128 stands for zero in the data rows.
Here are some points, one per row:
"131 116 114 155 136 113 129 124 171 182 141 149 127 121 097 142 159 161 131 119 075 099 117 119
 100 128 111 136 134 130 159 061 109 121 110 123 159 148 142 136 113 096 116 136 148 183 144 118
 120 130 144 109 114 091 149 143 099 148 159 126 133 117 140"
"135 185 157 101 144 099 118 148 159 106 121 148 176 118 123 104 119 142 133 137 120 123 124 131
 143 141 102 144 130 159 115 113 143 122 139 113 128 124 160 132 127 117 121 125 160 065 123 115
 104 140 123 116 179 105 099 115 157 139 118 138 161 090 138"
"155 127 132 122 132 120 140 128 094 119 115 134 111 114 089 181 156 098 094 133 118 152 128 134
 196 152 134 116 089 131 106 134 113 136 152 122 144 122 125 138 079 121 157 122 089 145 112 120
 151 148 174 100 095 143 129 171 130 110 125 162 117 134 205"
"107 095 098 148 151 113 130 120 138 130 117 118 170 159 091 112 124 119 132 166 107 131 128 143
 102 128 132 098 131 140 138 128 118 138 139 125 093 174 134 134 093 174 085 135 103 114 077 147
 142 122 111 131 133 122 137 110 085 141 140 157 100 138 105"
"114 118 130 062 103 150 056 108 142 119 116 107 094 121 118 144 137 141 102 134 099 132 132 168
 104 122 123 149 149 151 136 134 134 126 143 135 116 116 143 140 143 135 167 118 113 128 115 137
 142 135 156 146 131 100 088 149 090 136 100 108 119 125 166"
"086 144 134 135 100 126 120 125 082 157 126 081 114 088 119 091 158 114 110 117 098 127 129 084
 156 156 128 108 144 100 153 080 145 143 094 088 115 103 151 125 110 140 114 140 149 103 089 131
 116 127 113 165 096 157 140 127 127 149 142 122 110 134 118"
"072 143 119 106 119 117 128 157 134 145 111 133 111 141 133 082 107 109 140 110 148 151 121 150
 098 143 175 123 090 112 111 162 182 121 119 138 122 162 115 101 163 101 121 130 120 151 081 123
 131 111 147 103 136 149 134 136 186 118 147 134 157 119 104"
"107 180 041 146 144 113 118 156 129 131 138 118 145 160 176 120 109 120 138 107 137 112 131 125
 176 130 143 098 094 173 137 140 123 133 116 095 161 117 097 138 139 115 109 170 124 154 116 134
 073 146 110 150 137 077 112 140 095 116 114 113 105 142 110"
"164 118 111 125 124 113 131 122 083 129 118 093 121 150 166 096 141 129 108 138 100 144 174 205
 105 145 155 151 072 124 110 137 071 136 127 133 114 107 105 139 159 114 118 115 146 123 131 091
 141 164 106 118 089 123 095 172 141 182 140 170 134 150 103"
"109 156 109 147 138 168 109 082 114 121 147 105 123 145 110 121 099 113 144 166 150 124 160 114
 152 160 147 134 117 125 132 149 123 108 124 120 101 169 135 167 119 094 155 110 125 124 140 118
 091 128 131 132 118 138 162 159 144 109 111 129 120 070 143"
"167 117 137 119 103 124 123 136 121 171 138 135 126 142 114 111 141 150 158 108 160 137 131 148
 139 104 106 090 145 145 160 145 146 059 165 099 154 097 137 070 145 106 162 128 116 093 124 131
 089 144 138 092 099 119 099 111 120 067 108 148 076 154 113"
"143 102 108 151 121 155 138 096 142 115 115 149 095 124 131 144 123 136 094 125 126 161 170 125
 129 119 163 119 170 092 122 118 165 134 148 153 164 190 144 118 163 131 099 130 141 072 156 143
 108 144 066 110 135 133 128 125 135 138 139 130 121 172 160"
"139 152 127 135 083 106 136 135 136 102 152 136 116 132 141 154 141 079 206 131 130 125 151 127
 138 156 136 150 135 088 174 089 112 133 150 131 152 139 157 112 142 146 178 122 101 103 146 117
 154 088 078 114 127 134 128 158 126 133 152 105 148 182 097"
"113 109 178 125 142 136 146 091 118 104 154 131 135 143 154 158 166 120 125 127 129 142 128 129
 089 146 121 096 095 098 104 156 085 154 111 135 086 111 108 129 112 088 109 204 091 115 121 182
 143 115 106 087 137 112 118 135 142 117 145 081 135 105 145"
"144 115 098 141 108 091 130 116 123 105 106 190 168 106 116 119 116 088 078 110 119 133 089 110
 135 131 105 148 138 117 137 174 106 119 115 132 107 126 161 127 157 118 165 132 135 156 127 130
 156 123 148 117 093 145 162 137 138 131 091 161 148 129 115"
"093 086 124 184 150 100 123 094 144 120 106 129 120 128 130 105 113 155 125 121 123 114 114 086
 145 136 125 152 130 150 133 113 121 132 158 115 094 107 124 121 138 057 090 102 149 146 163 133
 178 128 141 164 123 128 128 100 125 102 144 101 105 140 120"
"111 131 164 142 118 148 126 154 133 106 168 129 117 128 110 063 114 112 118 141 122 085 128 150
 131 138 117 117 111 134 127 119 178 147 087 166 137 116 120 132 112 147 161 160 118 157 128 145
 156 158 131 124 163 150 138 068 098 103 127 130 121 121 141"
"118 119 127 114 112 152 136 171 136 161 144 178 143 145 132 095 144 122 145 120 152 118 128 106
 114 115 148 119 156 181 105 154 110 126 140 125 119 132 122 127 136 136 107 129 136 144 163 166
 134 103 105 143 104 160 096 158 150 111 129 156 174 101 169"
"109 100 171 099 151 168 160 175 123 134 154 132 150 139 131 148 127 111 136 123 125 130 101 103
 171 121 138 131 083 149 145 091 135 140 141 141 150 148 174 128 144 169 124 098 178 134 110 125
 119 179 107 078 101 137 157 141 146 108 067 058 113 156 107"
"113 170 106 151 133 151 169 157 145 096 092 137 148 116 125 132 121 146 095 149 119 136 111 134
 095 090 131 109 106 125 160 139 161 158 139 145 151 130 148 113 108 143 162 109 141 139 187 154
 107 143 137 144 160 106 105 123 151 135 165 117 117 115 123"
"108 096 135 121 104 144 139 109 111 143 121 096 112 110 172 147 068 164 110 110 158 131 144 141
 108 151 089 115 130 133 152 155 083 141 106 145 157 114 106 158 111 133 098 118 130 140 143 076
 120 079 130 075 119 147 092 124 111 114 154 122 163 126 141"
"165 138 113 123 152 116 152 122 076 146 135 088 114 136 127 110 133 113 149 106 120 101 101 126
 110 109 108 163 122 182 126 144 146 118 099 131 176 136 131 147 139 129 114 144 153 119 118 123
 153 132 124 144 154 113 150 103 169 099 110 165 126 118 145"
"140 149 191 119 108 150 094 161 098 180 110 133 147 157 127 161 155 119 087 158 115 147 139 110
 151 126 124 133 159 094 117 195 145 178 122 128 125 143 110 120 142 114 092 127 126 138 157 099
 122 118 149 143 118 107 146 127 117 089 087 129 157 131 098"
"146 119 136 131 139 120 145 089 105 158 122 138 118 160 146 138 142 140 137 152 154 137 088 140
 151 088 130 160 156 091 140 111 098 127 119 135 100 097 124 138 087 132 145 121 159 144 128 143
 128 103 106 097 171 114 091 064 124 158 146 086 145 098 149"
"116 130 131 137 134 137 132 155 129 115 126 144 134 104 098 142 083 115 129 109 105 137 124 164
 118 112 118 101 197 116 100 107 081 098 134 157 085 105 091 152 131 162 122 142 097 124 132 092
 164 127 111 155 115 104 144 107 144 163 161 082 105 098 121"
"124 133 133 136 099 107 115 124 161 131 144 090 110 124 139 173 134 121 109 151 152 095 095 098
 130 095 109 115 123 121 044 084 140 126 105 142 109 136 108 126 126 112 145 097 144 098 154 135
 130 110 153 141 130 111 149 130 132 124 123 179 119 141 097"
"110 153 138 110 137 125 139 095 137 088 184 168 127 133 153 115 133 134 151 131 147 161 102 132
 112 112 133 147 179 144 117 132 154 112 121 123 147 086 123 099 123 152 116 099 122 139 091 092
 088 123 133 140 150 156 128 145 125 123 123 158 057 091 107"
"160 116 134 125 114 142 114 118 171 077 089 153 110 140 120 115 139 125 174 126 118 111 174 131
 125 101 129 102 106 130 146 113 114 139 119 091 122 163 075 113 108 156 106 132 144 108 135 126
 145 109 154 163 113 163 125 127 119 149 138 085 124 134 125"
"142 098 131 077 155 126 116 124 150 125 118 116 124 105 152 158 123 171 152 188 119 149 148 111
 111 136 127 152 116 148 135 127 095 084 149 116 144 132 143 107 146 145 134 184 119 122 147 153
 114 110 116 151 144 159 186 113 125 159 178 129 126 145 115"
"165 150 119 118 157 130 139 153 140 149 156 148 158 078 132 162 114 127 116 096 149 128 143 103
 089 105 127 161 115 109 132 120 183 128 133 117 101 114 108 155 087 099 162 106 121 139 080 131
 131 135 118 168 126 120 132 102 115 114 113 151 134 156 157"
"152 109 140 161 106 095 137 128 138 125 088 064 122 117 101 121 136 159 129 104 185 133 124 109
 124 165 143 136 148 134 123 131 125 109 100 134 146 134 140 157 157 141 126 125 093 114 134 131
 144 142 153 133 165 159 115 146 089 173 116 095 158 133 125"
"141 122 110 131 178 139 109 122 112 108 122 128 110 108 124 132 118 144 141 084 118 089 118 140
 149 132 117 125 126 072 098 141 152 149 174 140 120 097 135 096 138 173 118 086 105 159 123 136
 101 131 177 143 123 117 132 129 141 138 086 171 169 132 092"
These points spread out most along one direction. Take the direction at right angles to it along which they spread out most. Then take the direction at right angles to both along which they spread out most. Go by this last direction. Where along it does each point below lie, from 0 to 99? The average is 50, and the first point in the table lies past the average. One standard deviation of the points above along it is 16.
"165 150 119 118 157 130 139 153 140 149 156 148 158 078 132 162 114 127 116 096 149 128 143 103
 089 105 127 161 115 109 132 120 183 128 133 117 101 114 108 155 087 099 162 106 121 139 080 131
 131 135 118 168 126 120 132 102 115 114 113 151 134 156 157" 69
"152 109 140 161 106 095 137 128 138 125 088 064 122 117 101 121 136 159 129 104 185 133 124 109
 124 165 143 136 148 134 123 131 125 109 100 134 146 134 140 157 157 141 126 125 093 114 134 131
 144 142 153 133 165 159 115 146 089 173 116 095 158 133 125" 48
"165 138 113 123 152 116 152 122 076 146 135 088 114 136 127 110 133 113 149 106 120 101 101 126
 110 109 108 163 122 182 126 144 146 118 099 131 176 136 131 147 139 129 114 144 153 119 118 123
 153 132 124 144 154 113 150 103 169 099 110 165 126 118 145" 56
"110 153 138 110 137 125 139 095 137 088 184 168 127 133 153 115 133 134 151 131 147 161 102 132
 112 112 133 147 179 144 117 132 154 112 121 123 147 086 123 099 123 152 116 099 122 139 091 092
 088 123 133 140 150 156 128 145 125 123 123 158 057 091 107" 53
"107 095 098 148 151 113 130 120 138 130 117 118 170 159 091 112 124 119 132 166 107 131 128 143
 102 128 132 098 131 140 138 128 118 138 139 125 093 174 134 134 093 174 085 135 103 114 077 147
 142 122 111 131 133 122 137 110 085 141 140 157 100 138 105" 55
"143 102 108 151 121 155 138 096 142 115 115 149 095 124 131 144 123 136 094 125 126 161 170 125
 129 119 163 119 170 092 122 118 165 134 148 153 164 190 144 118 163 131 099 130 141 072 156 143
 108 144 066 110 135 133 128 125 135 138 139 130 121 172 160" 21
"146 119 136 131 139 120 145 089 105 158 122 138 118 160 146 138 142 140 137 152 154 137 088 140
 151 088 130 160 156 091 140 111 098 127 119 135 100 097 124 138 087 132 145 121 159 144 128 143
 128 103 106 097 171 114 091 064 124 158 146 086 145 098 149" 73
"086 144 134 135 100 126 120 125 082 157 126 081 114 088 119 091 158 114 110 117 098 127 129 084
 156 156 128 108 144 100 153 080 145 143 094 088 115 103 151 125 110 140 114 140 149 103 089 131
 116 127 113 165 096 157 140 127 127 149 142 122 110 134 118" 46
"124 133 133 136 099 107 115 124 161 131 144 090 110 124 139 173 134 121 109 151 152 095 095 098
 130 095 109 115 123 121 044 084 140 126 105 142 109 136 108 126 126 112 145 097 144 098 154 135
 130 110 153 141 130 111 149 130 132 124 123 179 119 141 097" 66
"139 152 127 135 083 106 136 135 136 102 152 136 116 132 141 154 141 079 206 131 130 125 151 127
 138 156 136 150 135 088 174 089 112 133 150 131 152 139 157 112 142 146 178 122 101 103 146 117
 154 088 078 114 127 134 128 158 126 133 152 105 148 182 097" 9
"160 116 134 125 114 142 114 118 171 077 089 153 110 140 120 115 139 125 174 126 118 111 174 131
 125 101 129 102 106 130 146 113 114 139 119 091 122 163 075 113 108 156 106 132 144 108 135 126
 145 109 154 163 113 163 125 127 119 149 138 085 124 134 125" 40
